The rows below fall into families. The same turns and mirrors carry the whole set onto itself and the rows of a family onto each other. For each named row, which other rows are in its family? Write them in the order they are listed.
These 20 rows form 4 families of 5 rows each.
J_978: [ 12.3 -23.3  23.9  -0.9 -14.4 -14.4  17.6  28.7  -9.2]
J_282: [ 10.5 -16.6  26.2   4.2 -31.0  -9.4  14.4  20.1   6.9]
J_594: [  4.7 -26.7   9.4 -31.7  18.5  22.0  -8.5 -45.5  -3.0]
J_493: [  7.2  22.8 -40.7 -13.0  19.0   6.1  -6.4 -12.2 -12.1]
J_962: [ -8.5  -2.8  -1.4 -43.6   6.4  10.7 -26.6 -43.7 -12.1]
J_477: [  8.4  17.0 -23.9   8.4  -5.5 -13.3   9.4  27.2 -11.0]
J_791: [ 21.6   7.0 -15.8  -7.2 -10.9 -27.7  17.7  23.0 -16.7]
J_485: [ -8.0 -16.3  19.6   8.7  -9.3  29.8 -10.2 -17.8  25.1]
J_633: [ -3.3   1.3 -13.3 -14.1  14.0  30.0 -17.5 -40.4   8.3]
J_719: [ 17.5  -1.9 -25.3 -36.5  27.6   0.4  -0.8 -23.6 -27.6]
J_479: [  1.4  18.3 -25.9 -39.2   5.6 -15.4 -13.8 -10.0 -31.0]
J_839: [ -1.8  -5.7  13.4  21.2 -21.6   3.2   7.6  23.7  14.0]
J_316: [ 21.1   1.2 -15.7 -17.6   8.9 -22.5  16.2  19.0 -31.8]
J_138: [  0.6  11.6  -3.6 -16.9 -17.9 -29.6   0.5  28.7 -27.8]
J_850: [  8.4  -9.6  -8.3 -31.5  11.3  19.2 -13.2 -53.0   2.9]
J_896: [ 20.6  13.8 -37.5 -32.4  14.8  -8.6   1.8 -18.9 -21.3]
J_267: [  2.0 -27.9  31.9  -9.2 -16.3  18.8  -3.8 -27.7  19.1]
J_422: [  2.1 -40.3  39.5  -7.2  -8.9  14.1   2.9 -12.8   7.3]
J_96: [-15.4 -21.9  35.6 -21.8 -17.7  13.7 -21.1 -25.0   8.2]
J_239: [ -9.8 -13.2  34.3  -5.9 -33.4 -11.9  -3.5  17.0  -4.0]

Which other rows belong to the same family as J_422? J_978, J_594, J_719, J_316
Which other rows belong to the same family as J_839? J_493, J_477, J_485, J_633

The rows below fall into families. The same turns and mirrors carry the whole set onto itself and the rows of a family onto each other. For each named row, which other rows are in its family? Write them in the order they are listed.
These 15 rows form 3 families of 5 rows each.
J_115: [ 32.8 -19.4   3.8   7.1   5.1   1.1  -5.5 -17.8  24.9  22.2   3.7   7.7
  11.3  13.0  21.8 -27.2  -6.2 -55.9 -36.1 -32.5 -27.1 -18.4  20.1   3.1
   7.9  -5.9  16.0  60.6  23.9 -18.0 -13.0   2.3   9.1 -17.5  28.5  26.6
  -2.8 -24.5  18.1   2.9   1.5]
J_577: [-13.3 -12.8   4.8  12.8  12.6 -48.0 -35.2   6.2   2.1 -10.0   6.8  -3.7
  -2.9  19.7 -18.4  48.0  -4.5 -51.6  -4.2 -39.3  -3.2 -18.0 -21.7 -20.1
  38.9   7.7   3.9  10.8  20.1   0.7  -0.9  27.3  21.4 -26.3  -9.6 -21.3
  -9.1  -9.7  34.7  29.7   8.5]
J_407: [-15.6  27.5   2.3  40.5  10.9  -2.8  26.2  29.3  31.7  14.7  -7.3  24.5
  29.6 -36.7  43.4 -13.3  -2.6 -21.2  -0.6 -54.9  -7.5 -24.2 -11.1 -15.3
   4.0  18.3  32.2 -12.9 -26.2   2.5   0.7 -17.0  -7.5  11.0  12.5  21.6
   4.4   7.9  26.9  -5.4 -31.5]
J_494: [ 38.1 -33.6 -19.4  -8.3  19.5  -0.6  10.0  -6.6  20.8  25.4  -1.8  17.9
  10.0   5.5  28.0 -38.4  -8.1 -36.1 -20.5 -29.4 -39.6  -9.6   2.1   2.3
  13.3 -18.4   1.8  53.5   9.6 -33.8 -24.3 -10.9  -8.5 -25.9  32.8   9.4
 -12.7 -22.9  19.2  -2.5  -2.3]
J_917: [ 16.2 -26.7 -43.2  -9.0  29.1 -19.1   0.2   0.2 -15.1 -29.0 -38.8 -28.2
 -13.4 -16.4  16.0  -8.2 -19.4  10.6  22.7   8.7 -15.2 -15.0 -15.0 -30.3
   0.3 -39.4   8.5 -32.0  26.3  17.9  -3.9 -19.8  -9.2 -27.1  -1.6  23.0
 -14.4  -9.3  16.4 -10.6   2.9]
J_415: [ 20.7 -15.3 -22.6   0.6  17.3 -16.5  -9.5 -13.7  -9.6 -24.7 -39.6 -41.9
  -9.6 -17.4  14.4   4.9 -16.1  -5.1   5.1   6.7   2.8 -23.9  -1.7 -28.4
  -2.0 -37.0  23.4 -26.4  32.6  32.6   4.0  -3.0  -7.1 -12.9  -4.0  52.6
  -0.3 -16.5  25.6 -11.4   8.2]
J_582: [-33.4 -28.0  -1.5  16.8  12.5 -42.6 -37.5  26.4  14.9   4.9  10.1  12.0
  -2.7  23.1 -30.5  24.5  11.1 -21.6   7.3 -25.4  -1.3 -30.3 -16.8 -23.7
  24.6   7.6 -10.1 -11.0  16.3   3.3  -2.8  22.1  27.7 -23.4 -11.1 -31.7
  -2.2  21.5  53.9   5.8  -5.7]
J_437: [ 32.3  -6.4 -23.4  18.4  50.7   0.1 -18.9   8.7   4.7  -6.8   1.2  53.1
 -13.7  -3.3  -6.2  36.5  39.3  14.6  -4.0   9.6  -2.7 -12.1  34.7  -6.1
  -8.7  -3.1 -11.1   6.6 -17.6  14.4 -19.7  -3.5 -14.9  -1.4  37.6 -14.3
  -7.8 -10.9  16.5 -37.9 -25.1]
J_156: [  2.3  -4.4  -5.4  35.1  33.9   1.4 -14.9  33.1  15.7   0.7  -0.7  54.5
  10.7  -2.4  -8.3  28.2  39.2  -1.3  -4.4  -6.3   5.4 -28.2  41.4 -10.4
  -7.9   9.0 -10.4  -4.1 -17.7  11.4 -13.5   4.6  -7.2  17.0  31.0  -0.2
  14.0  14.4  43.5 -44.0 -31.6]
J_927: [ -0.9  19.0  -8.3  28.6  32.4 -16.8  25.7  11.7  23.9   3.8   2.9  32.5
   8.8 -39.8  57.2  11.7 -10.0  -8.9   3.7 -55.6  -5.7 -17.8 -34.7 -18.4
  21.5  15.9  29.3 -10.6 -33.3   7.5  13.1 -26.2 -14.2  -3.4   7.3   3.8
 -22.2 -19.8   3.7  -3.7 -17.8]
J_332: [ -7.5 -24.1 -24.5  -5.9   7.0 -14.3  -8.9   8.5   2.5  -8.1 -33.7 -37.0
 -10.2  -4.4  -9.1 -26.5 -13.2  -0.9  14.1   5.9  -1.5 -33.9 -10.4 -27.3
 -12.2 -30.3  -1.8 -34.4  37.0  18.4  -1.3  -9.6   9.3 -24.5  -4.9  28.1
   1.6  20.3  38.8 -11.6  -4.7]
J_826: [ 13.6 -21.0 -11.9  -1.4  -4.2   3.6   8.6   0.5  26.5  36.1 -16.0  -2.6
  22.6   3.4  14.6 -59.8 -11.2 -44.2 -19.5 -29.2 -34.4 -23.0   2.2  -2.9
   0.1 -11.8  12.5  32.2  24.2 -27.0 -30.3  -7.0   8.5 -14.2  25.6  23.0
   6.9   9.7  34.2  -1.4  -5.7]
J_61: [ -8.6  43.1   1.5  38.3  23.5  -9.8  11.7   2.1  26.3  -3.1  -9.1  19.7
  18.0 -34.0  48.2  26.8 -10.3 -24.0  -7.5 -57.7  -3.7 -29.5 -17.0 -23.9
  15.0  20.0  39.4 -17.8 -17.3  23.9  20.4  -8.6  -0.5   6.5   9.1  22.0
  -5.2 -21.0  -4.8   7.8 -17.7]
J_574: [ 36.8   5.7 -16.9  29.9  40.6   3.6 -28.7   1.7   5.3 -13.8  -5.9  38.1
   0.9   4.0 -12.2  48.8  24.8  -4.6 -16.5   6.7  -0.8 -23.8  58.5  -6.3
 -13.3  -5.0 -10.1   7.9  -7.4  24.5 -18.8  14.6  -7.9   4.0  33.2   6.4
  10.9 -10.1  20.3 -24.1 -20.0]
J_711: [ -9.7 -30.4 -11.7   3.0  30.4 -51.9 -28.5   8.5   8.6  -7.0  12.0  10.8
  -8.3  23.7 -13.9  34.6  -1.4 -22.1   7.9 -32.8 -20.7  -5.8 -32.3 -21.0
  35.3   8.2  -5.9   5.3   9.3  -7.2  -1.9  14.3  19.7 -34.1  -7.6 -49.6
 -19.9  -4.1  30.2  22.5  -2.3]

Which other rows belong to the same family as J_332? J_407, J_582, J_156, J_826
Which other rows belong to the same family as J_917? J_494, J_437, J_927, J_711
Which other rows belong to the same family as J_577? J_115, J_415, J_61, J_574

The rows below fall into families. The same turns and mirrors carry the whole set onto itself and the rows of a family onto each other. For each named row, which other rows are in its family? Write them in the order they are listed.
These 36 rows form 6 families of 6 rows each.
J_685: [ 18.1  -0.1  26.2  -8.5  22.9  17.6  16.8 -27.0   4.2  -0.5  40.6]
J_629: [ 16.9 -16.7  -8.0  -2.8   0.4  20.2  -1.8  21.4  23.4 -22.4  37.7]
J_333: [-28.5 -12.1  28.7   1.7   7.0  -4.6  34.7   4.8 -19.6 -14.8   0.2]
J_380: [ 13.1   0.1  25.9  -2.7  38.8  11.3 -12.1  -6.4   0.3   5.8  46.2]
J_648: [  9.7 -24.0 -19.1  -8.4 -10.1  27.1 -29.0  20.4  10.1  10.3  24.7]
J_134: [ -1.7 -18.1 -11.6  10.9  -7.9  -0.9   5.2  36.2   9.3 -12.6 -27.8]
J_986: [ 26.0  46.0  -9.2  -6.8 -19.5  -2.9  14.5  10.2  -2.4   7.4  -8.2]
J_721: [ 34.9  38.5  -2.2  19.4   7.4   8.4 -11.5  -2.6  14.0  -1.6  26.0]
J_980: [ 19.5   5.9  21.2  10.0 -18.1 -17.2   0.8 -38.7 -28.2   7.0 -15.5]
J_830: [  9.5 -11.8 -12.3  20.5   2.7  14.6 -26.3  42.3  -8.9  -0.1  28.6]
J_197: [ 32.9   0.4  12.8  20.1  -5.7  29.4 -20.2 -32.2 -10.1  28.9  17.4]
J_260: [ 28.1  23.2  14.1  17.1  14.0  14.2 -24.7  -7.4 -22.1  32.8  20.7]
J_639: [ 32.8  45.6  16.7  10.0  -8.3  13.3  -9.3  14.2 -21.0  11.2  18.6]
J_612: [ 10.1  32.3   6.9  13.2  16.4 -32.2   2.4   3.4  -6.8 -11.3 -17.7]
J_641: [  8.2 -24.9  32.4 -11.6  15.2  24.7   4.5   8.1 -27.5  13.9  38.1]
J_536: [-11.0 -25.8  16.7  15.6  -8.2  -3.0  25.1   2.8 -25.6 -24.8 -24.2]
J_109: [  0.9 -23.1  15.7 -22.8  22.6 -14.5   5.2 -29.0   5.2   4.5 -13.6]
J_395: [ 12.9  26.7   8.8  20.8   6.9  -9.2   1.8 -10.1  -4.6  16.8 -36.4]
J_945: [ 24.2  28.1  22.7  -2.6 -26.6   4.5   6.3  -8.8 -10.3  17.7 -30.1]
J_182: [ 15.9  -3.1  17.3  10.2 -20.8   5.4   9.2 -23.2 -20.4   1.7 -41.3]
J_944: [ -0.6 -12.3 -23.3  20.9 -29.1   2.8 -27.7   3.7   7.7  23.7  22.8]
J_132: [ 23.2  25.1  30.5   7.7 -34.8   6.9   5.7  -5.2 -23.9  29.4  18.6]
J_106: [ 34.1  28.5  15.1   9.0  15.9  11.6 -20.2  23.3  -1.2   0.1  36.2]
J_887: [ -6.3 -19.8 -33.8 -20.7  -8.3   4.7   3.5   8.3  20.3   3.3   3.4]
J_939: [-14.8 -18.8 -25.2  13.7  -9.3  -4.0 -18.8   6.7  16.2   4.4 -18.0]
J_847: [ -8.5 -25.3  28.8 -12.7  11.7   6.7  30.8 -10.6  -8.7   6.0 -20.6]
J_496: [ -6.9 -39.1  20.9  -2.1 -20.9  -9.9  17.5  -7.4 -22.4 -20.5   1.2]
J_251: [-17.7  -9.7  23.5   0.6  32.8  11.6   8.0 -12.1 -23.6   6.1  41.7]
J_160: [  8.1 -10.3 -19.9  28.8 -29.9 -21.6 -18.3   5.7  -8.7 -16.7 -12.5]
J_669: [  1.7  -5.8 -11.3  52.0   5.7  13.5 -18.4  14.8  -6.7  -9.5  32.7]
J_178: [-19.4   9.2   8.6 -11.5  22.0  -9.6  38.1 -16.5 -13.5   0.2  14.9]
J_406: [-28.8 -20.8  20.2  14.5  -6.3  -4.3  20.8   5.0 -22.9   2.2  43.6]
J_823: [ 17.9 -20.2  33.8   9.2 -12.0  33.4  17.8  12.3 -25.7  -8.5  33.6]
J_541: [ -3.5 -19.1 -13.8  29.6 -10.7  -8.0  -9.0  -7.5  -7.7  -8.0 -35.3]
J_319: [ 23.9 -15.8   7.1 -11.7  10.5  22.8 -22.5  19.4  15.8  -1.5  40.6]
J_587: [ 19.3 -15.6   1.3 -22.2 -14.5  -7.6   3.7  31.5   9.6 -20.9 -19.8]

Which other rows belong to the same family as J_830? J_134, J_260, J_641, J_395, J_847
Which other rows belong to the same family as J_251? J_333, J_648, J_639, J_945, J_939
Which other rows belong to the same family as J_178? J_986, J_944, J_132, J_887, J_406
Which other rows belong to the same family as J_669? J_197, J_612, J_109, J_823, J_587
Which other rows belong to the same family as J_319? J_380, J_536, J_182, J_106, J_541

